First come named turns, each shown by rows before and after it. For each pair of rows after them, which turns, in which order, take the first row to the second? The first pair is done for you.
mibav (before -> after):
[-6, -1, -21, 6, -5, -8, -8, 13, 1, 17, -1, -4, 14, 12] -> [-2, 6, -22, 3, -13, -7, -9, 0, -6, 14, -10, -11, 14, 5]
[13, 10, -13, -14, -1, 24, -14, -28, -27, -36, -24, 8, 1, -20] -> [1, -2, 5, -15, 19, 29, -15, -27, -14, -46, -6, 9, -5, -18]
[-3, -18, 17, 3, 14, 5, -5, 32, 4, 11, 27, 28, -8, 5] -> [8, -12, -3, 7, -2, -3, 0, 41, -7, 27, 13, 30, 0, 6]
[10, -3, -50, -11, 8, -35, -2, 3, 8, 33, -1, -6, 30, 6] -> [16, 8, -48, -16, -3, -32, -6, -21, -4, 22, -15, -20, 29, -5]
luse (before -> after):
[22, -6, -11, 20, -32, 9, 26, 51, -25, 35, -7, 37, -7, 11] -> [17, -11, -8, 21, -21, 7, 24, 59, -16, 35, 4, 40, -7, 16]
[-2, -12, 7, -2, 20, 3, -6, 11, 14, 1, 25, 10, -21, 1] -> [8, 1, -34, -9, 1, -20, -14, -1, 5, 14, 0, -7, -3, 0]
[-10, -11, -3, -13, 17, -9, -16, 4, 16, -2, 7, -6, -5, -11] -> [1, 2, -11, -14, -2, -8, -14, -9, 0, -1, -13, -13, -3, -20]
[10, 10, -30, 2, -26, -10, 10, 14, -11, 20, -16, 3, 7, 7] -> [10, 5, 16, 11, -25, 22, 23, 13, -16, 3, -3, 19, -17, 1]
rufu (before -> after):
[-12, 11, 4, 1, -1, -9, -13, 3, -4, 3, -6, 1, 3, 8] -> [-13, 10, 7, 2, 2, -8, -13, 5, -3, 3, -2, 2, 3, 9]
[7, -11, -3, 7, 22, 5, 23, -32, 16, 9, 0, -15, -1, 14] -> [9, -10, -4, 7, 21, 6, 23, -36, 13, 8, -3, -15, 0, 12]
[-3, 2, 13, 16, -15, 6, -9, 8, 28, 17, -7, 1, 8, -5] -> [-3, 3, 19, 17, -16, 9, -7, 6, 27, 16, -7, 0, 7, -7]
[-4, -20, -16, 0, 25, -28, -14, 15, -23, 5, 21, 17, -1, -7] -> [-5, -22, 12, 2, 26, -12, -11, 6, -26, -8, 27, 21, -13, -12]
Now pairs of rows:
(2 to 3 turns a pair)
[-10, -20, 31, 14, -12, 26, 24, 19, -8, 14, 3, 25, -11, 20] -> [-14, -25, 3, 11, -4, 4, 17, 33, 6, 28, 6, 23, 2, 31]
mibav then rufu then luse
[1, -10, -41, 4, 20, -22, -19, 2, 18, 3, 9, -23, 30, 20] -> [3, -15, 41, 21, 19, 33, 2, -2, 3, -24, 26, 4, -11, 8]
luse then luse
[10, 9, 5, -5, -18, 12, 4, -8, -8, 5, -21, -4, 1, -15] -> [-8, -14, 5, -3, 14, 4, 2, 19, 21, 10, 11, 6, 4, 2]
mibav then luse then mibav
[-15, -14, -13, -7, 22, -6, -19, 4, 15, 8, 20, -18, 15, 2] -> [-4, -5, 30, 1, 4, 29, -5, -12, -11, -8, 12, -9, -8, -13]
luse then luse
[11, 8, 27, 6, -14, 26, 12, -21, -19, -11, 1, 4, -17, -2] -> [-13, -14, -12, -2, 24, -11, -4, 8, 22, 7, 30, 1, 7, 23]
mibav then luse
[9, 14, -16, 1, 3, -8, -8, -11, -3, 14, -24, 0, 7, 2] -> [1, 11, 5, -5, 15, 0, -11, -27, 3, -4, -13, -5, -1, -4]
mibav then mibav
[-4, -27, 19, -1, 13, 8, -15, 13, 32, -11, 30, 18, -14, 8] -> [7, -2, -26, -19, -9, -19, -32, -27, 16, -11, -10, -21, 8, -8]
luse then mibav then mibav
[24, -16, 11, 32, -23, 21, 7, 38, -19, 18, -1, 32, -10, 27] -> [31, 2, 24, 25, -36, 30, 5, 0, -37, -1, -19, 14, -18, 8]
rufu then mibav then mibav
[-10, -1, 1, 0, 18, -2, -10, 16, 15, 6, 9, 3, 4, 20] -> [10, 18, -7, 3, -16, 3, -4, 3, -13, 11, -20, 1, 3, 8]
mibav then luse
[4, -7, 18, 9, -19, 17, 18, 20, 0, 7, 13, 38, -13, 4] -> [15, 10, -22, 3, -39, -5, 11, 9, -13, 19, -15, 19, 4, -1]
luse then luse
[17, 15, -11, -11, -15, 2, 4, -9, -24, 1, -25, -5, -2, -6] -> [1, -5, -26, -8, 11, -14, 1, 25, 3, 14, 1, 7, 8, 16]
luse then mibav then luse
[-6, 2, 16, 15, -6, 18, 15, 22, -25, -9, -13, 26, -17, -6] -> [0, 7, -12, 14, -17, 2, 12, 27, -28, 4, -27, 20, -6, -5]
luse then mibav then luse
[20, 4, 12, 24, -14, 34, -6, -27, -14, -5, -13, 5, -16, -14] -> [8, -12, 27, 25, 10, 36, -6, -10, 6, -7, 13, 15, -19, -5]
mibav then mibav
[20, 2, -3, 5, -21, 17, 9, 4, -31, -3, -29, 18, -10, -29] -> [5, -24, -4, 11, 4, 9, 12, 43, -6, 9, 2, 37, -8, -6]
luse then mibav
[-29, -11, -2, -7, 14, -9, -20, 6, 19, -4, 14, -1, -23, 16] -> [-26, 3, -6, -15, 1, -10, -26, -20, 9, -13, -5, -18, -22, 4]
luse then mibav then mibav
[2, 3, 34, 8, 3, 13, 1, -16, 10, -25, -4, -4, -9, 1] -> [5, -7, 5, 20, -1, -2, 9, 29, 16, 6, 2, 17, 4, 20]
mibav then mibav then mibav
[16, 7, -9, 9, -36, 15, 12, 10, -33, 11, -20, 8, -4, -4] -> [-14, -21, 24, 5, 14, 22, 6, 22, 7, -7, 29, 16, -14, 8]
mibav then luse
[-16, 3, 12, -5, 24, 7, -9, -31, 27, -9, 27, 10, -8, -26] -> [-2, 21, -2, -8, -2, 5, -8, -48, 7, -8, 0, -1, -5, -38]
luse then luse
[11, 19, -29, -18, -14, -15, -7, -27, 11, -11, 21, -23, 13, -20] -> [-3, 1, -14, -14, 10, -14, -7, -8, 32, -13, 50, -11, 9, -8]
mibav then mibav then mibav
[2, -5, -12, 17, -16, 15, 2, 0, 5, 13, -17, 2, 5, -6] -> [-6, -16, 9, 18, 0, 24, 3, 0, 14, 3, -1, 5, -3, -4]
mibav then luse
[-13, -12, -24, -7, 26, -32, -15, 11, 22, 14, 5, -11, 18, 10] -> [-1, 7, -27, -14, 5, -28, -18, -20, 3, 5, -19, -28, 19, -6]
mibav then mibav then mibav
[-4, -21, 10, 0, 21, 11, -24, 9, 17, -23, 3, -6, -5, 16] -> [7, -19, -17, 6, 7, -1, -18, 32, 10, 0, -8, 4, 4, 24]
mibav then mibav
[-12, -16, -1, -4, 25, -6, -3, 16, 15, 2, 18, 5, 1, 10] -> [7, -3, 21, 8, -4, 18, 13, 11, -15, -3, 2, 16, -15, -2]
mibav then luse then luse
[22, 5, 10, -7, -14, -3, -5, -37, -12, 3, -26, 16, 5, -13] -> [-2, -15, 0, -15, 26, -21, -20, -22, 24, 4, 5, 11, 16, 4]
mibav then mibav then luse
[16, 21, 7, 9, -14, 14, 28, -1, -14, -2, -1, 1, -1, 5] -> [-4, 3, 0, 2, 21, -3, 16, 12, 17, -1, 24, -3, 8, 19]
mibav then mibav then luse
[-21, -13, 1, 0, 25, -3, 3, -4, 2, 12, 17, -5, -29, 2] -> [-21, -12, 6, 1, 23, 1, 4, -5, -1, 10, 17, -4, -31, 0]
luse then luse then luse
[-5, 13, -46, -12, -21, -16, -6, 12, -24, 30, -26, -20, 20, -11] -> [-35, -22, -2, -7, 33, -1, -5, 43, 16, 18, 33, 3, 5, 8]
luse then mibav then luse
[6, 16, -14, -4, -16, -5, 1, -19, -12, -12, -16, -5, 5, -10] -> [-12, -1, -3, -12, 16, -11, -9, -16, 15, -20, 10, -7, 5, -2]
mibav then mibav then luse
[5, 10, 39, 2, -5, 16, 4, -21, -20, -23, -15, -5, 7, -13] -> [-2, -9, -12, 7, 10, -19, 2, 34, 5, 18, 1, 11, 31, 18]
luse then mibav then mibav
[-8, 7, 8, -8, 7, -10, -15, -40, 0, -17, -19, -19, 5, -15] -> [-21, -15, 29, 0, 30, -2, -9, -7, 20, -15, 15, 3, -2, 2]
luse then mibav
[1, 7, -39, 1, -5, -23, 7, 9, -3, 12, -9, -12, 6, -13] -> [-1, 7, 22, 6, -2, 16, 16, -9, -12, -16, 3, -3, -23, -27]
mibav then luse
[-10, -39, -15, 13, -4, 7, 3, 48, -9, 7, 9, 21, -9, 40] -> [-2, -34, -9, 16, -16, 14, 8, 46, -21, 7, 1, 27, -14, 35]
mibav then luse then luse
[-2, -3, 1, 1, 10, 0, -6, -9, 0, -4, 7, -1, -4, -4] -> [5, 1, -12, 3, 0, -4, -5, -6, -6, 6, -2, -1, 2, -4]
mibav then mibav then luse
[-22, -18, 45, -3, 28, 27, 2, -11, 22, -22, 25, 1, -20, 4] -> [-18, -8, -42, -20, 20, -30, -17, -10, 29, 10, -1, -28, 23, 14]
luse then mibav
[-24, -10, 16, -4, 35, -8, 6, 6, 21, -4, 19, -12, -2, -1] -> [-8, -5, -19, 6, 12, -22, 12, 32, 11, 23, 3, -1, 11, 9]
mibav then mibav
[-13, -10, 19, -18, 34, 3, -13, -8, 16, -22, 21, -6, -5, 1] -> [9, -3, -35, -6, 1, -19, -2, 30, 2, 21, 0, 11, 13, 14]
mibav then mibav then mibav
[-5, -6, -14, -8, 12, -19, -9, 2, 8, 0, 6, -13, 7, 4] -> [-7, -7, 14, -6, 16, -3, -6, -9, 7, -14, 14, -11, -5, -2]
luse then mibav then luse
[-7, 8, -13, -20, 9, -19, -24, -30, 9, -12, -5, -35, 10, -7] -> [-11, 4, -15, -20, 13, -20, -24, -27, 13, -11, 0, -33, 10, -4]
luse then luse then luse
[-9, 0, -27, -4, -9, -17, -30, 7, 2, 3, 4, 1, 8, -10] -> [-3, 6, 8, 0, -20, 11, -22, -9, -15, -14, -1, 6, -12, -24]
mibav then luse
[-19, -5, -21, 0, -9, -21, -9, 19, -1, 12, 0, -22, 7, 5] -> [-21, -13, 26, 9, -4, 9, 2, 20, -4, -4, 17, -5, -17, 0]
luse then luse
[-12, 3, 8, 1, -1, -15, -10, -19, -18, -6, -29, -25, -4, -4] -> [-23, -17, 31, 11, 20, -4, -4, 7, -1, -6, 1, -4, -13, 8]
luse then mibav
[-1, 10, -18, -18, -4, -20, -19, -35, 1, -11, -16, -36, 27, -4] -> [-18, -7, 7, -17, 27, -11, -21, -27, 23, -23, 14, -28, 19, 4]
mibav then mibav
[-9, -9, -14, 6, 18, -15, -28, 6, 7, 9, -2, -12, 14, 3] -> [-5, -9, 31, 17, 13, 17, -16, 1, -4, -7, 3, 2, -10, -5]
luse then luse
[-23, 1, 5, -27, 1, 6, -14, -44, 3, -12, -7, -26, -24, -17] -> [-33, -10, -15, -31, 17, -13, -20, -27, 21, -1, 7, -25, -12, -3]
mibav then luse then rufu
[9, 0, -19, 6, 0, -4, 6, 4, -7, 13, -12, -6, -14, 0] -> [5, 2, -4, 1, 4, 3, 1, -15, -8, 0, -11, -15, -18, -8]
mibav then mibav
[-16, -15, 11, 11, 13, -12, 15, 25, 9, 2, 12, 27, -11, 12] -> [-13, -13, 18, 14, 11, -7, 17, 23, 5, -3, 10, 28, -14, 10]
luse then luse then luse
[-4, 1, -3, -6, -20, -31, 11, -18, -3, 8, -10, -23, -7, 26] -> [-16, -10, 15, -5, 2, -24, 9, -15, 11, -1, 9, -19, -15, 31]
mibav then luse then luse
[6, 2, 11, 9, -19, 19, 11, 4, -13, -2, -7, 11, -9, -7] -> [-10, -13, 2, 5, 10, 2, 3, 20, 14, 2, 17, 11, 1, 9]
mibav then luse
[1, -15, -10, -2, 27, -7, 2, 50, 25, 8, 16, 8, 6, 20] -> [34, 17, -11, 5, -28, 10, 16, 25, -24, 10, -32, 5, -1, -4]
mibav then luse
[4, 5, -27, -15, -26, -4, -2, 8, -3, -5, -19, -12, 2, 10] -> [-17, -11, -11, -20, 6, -2, -8, 14, 24, -16, 10, -11, -3, 19]
mibav then luse then luse
[0, 2, -14, -10, -2, -11, -10, 4, 17, 0, -9, -1, 14, 9] -> [8, 10, 11, -7, -15, 11, -2, -10, 2, -11, -14, 3, 0, -3]
mibav then luse
[15, 11, 0, 8, -22, 16, -7, 15, -19, -19, 2, 15, -14, -10] -> [11, 7, 11, 6, -13, 20, -10, 12, -14, -25, 9, 15, -19, -10]
mibav then mibav
[3, -15, 11, 7, -3, -2, 11, 36, 1, 15, 19, 20, -5, 15] -> [14, -3, -2, 8, -23, -4, 13, 31, -14, 20, -1, 18, -1, 8]
mibav then luse
[-15, -4, 0, -10, 8, -15, -4, 6, 11, -7, 9, -14, 15, -8] -> [-9, 1, 25, -5, -1, 6, 4, -2, -2, -17, 6, -9, 1, -15]
luse then luse
[3, -3, -16, 15, -7, -6, -1, 13, 2, 18, 0, 16, -3, -7] -> [-3, -8, -10, 14, 5, -5, -4, 15, 11, 15, 10, 17, -3, -4]
mibav then luse then luse
[16, 14, 7, 13, -28, 22, 20, 4, -21, 9, -14, 0, -11, -4] -> [1, 2, -34, 2, -5, -13, 5, 23, 8, 26, -2, -8, 13, 14]
luse then luse
[-5, -7, 41, -1, 10, 25, 5, -12, -3, -15, 10, 0, -17, -9] -> [7, 12, -20, -12, -11, -10, -7, -25, -12, 4, -25, -26, 9, -12]
luse then luse
[9, 20, -1, -2, -39, 22, 8, -32, -33, -5, -23, -8, -29, -5] -> [-18, -8, -52, -14, 8, -28, -12, 4, 19, 19, 9, -15, 2, 27]
luse then luse
[-27, -26, 30, 31, 28, 28, -1, 13, 16, 5, 33, 32, -5, 6] -> [-22, -22, 39, 33, 21, 38, 4, 6, 7, 1, 28, 34, -11, 0]
luse then luse then luse
[-23, -9, 19, -21, 13, 7, -9, -4, 20, -22, -3, -17, -21, 7] -> [-1, 6, -27, -15, -24, -11, -3, 11, -3, 7, -35, -12, -5, 8]
mibav then mibav then luse
[-7, 9, -12, -18, -4, -18, -17, -31, 3, -9, -2, -21, -2, -14] -> [-19, -7, 8, -14, 18, -11, -13, -16, 21, -14, 24, -10, -10, -5]
luse then luse
[-5, -1, -6, -13, 20, -7, -1, -6, -7, 9, -10, -11, 7, -3] -> [0, -2, 16, -5, 14, 11, 7, -7, -15, 2, -8, -1, -6, -7]
luse then rufu then luse
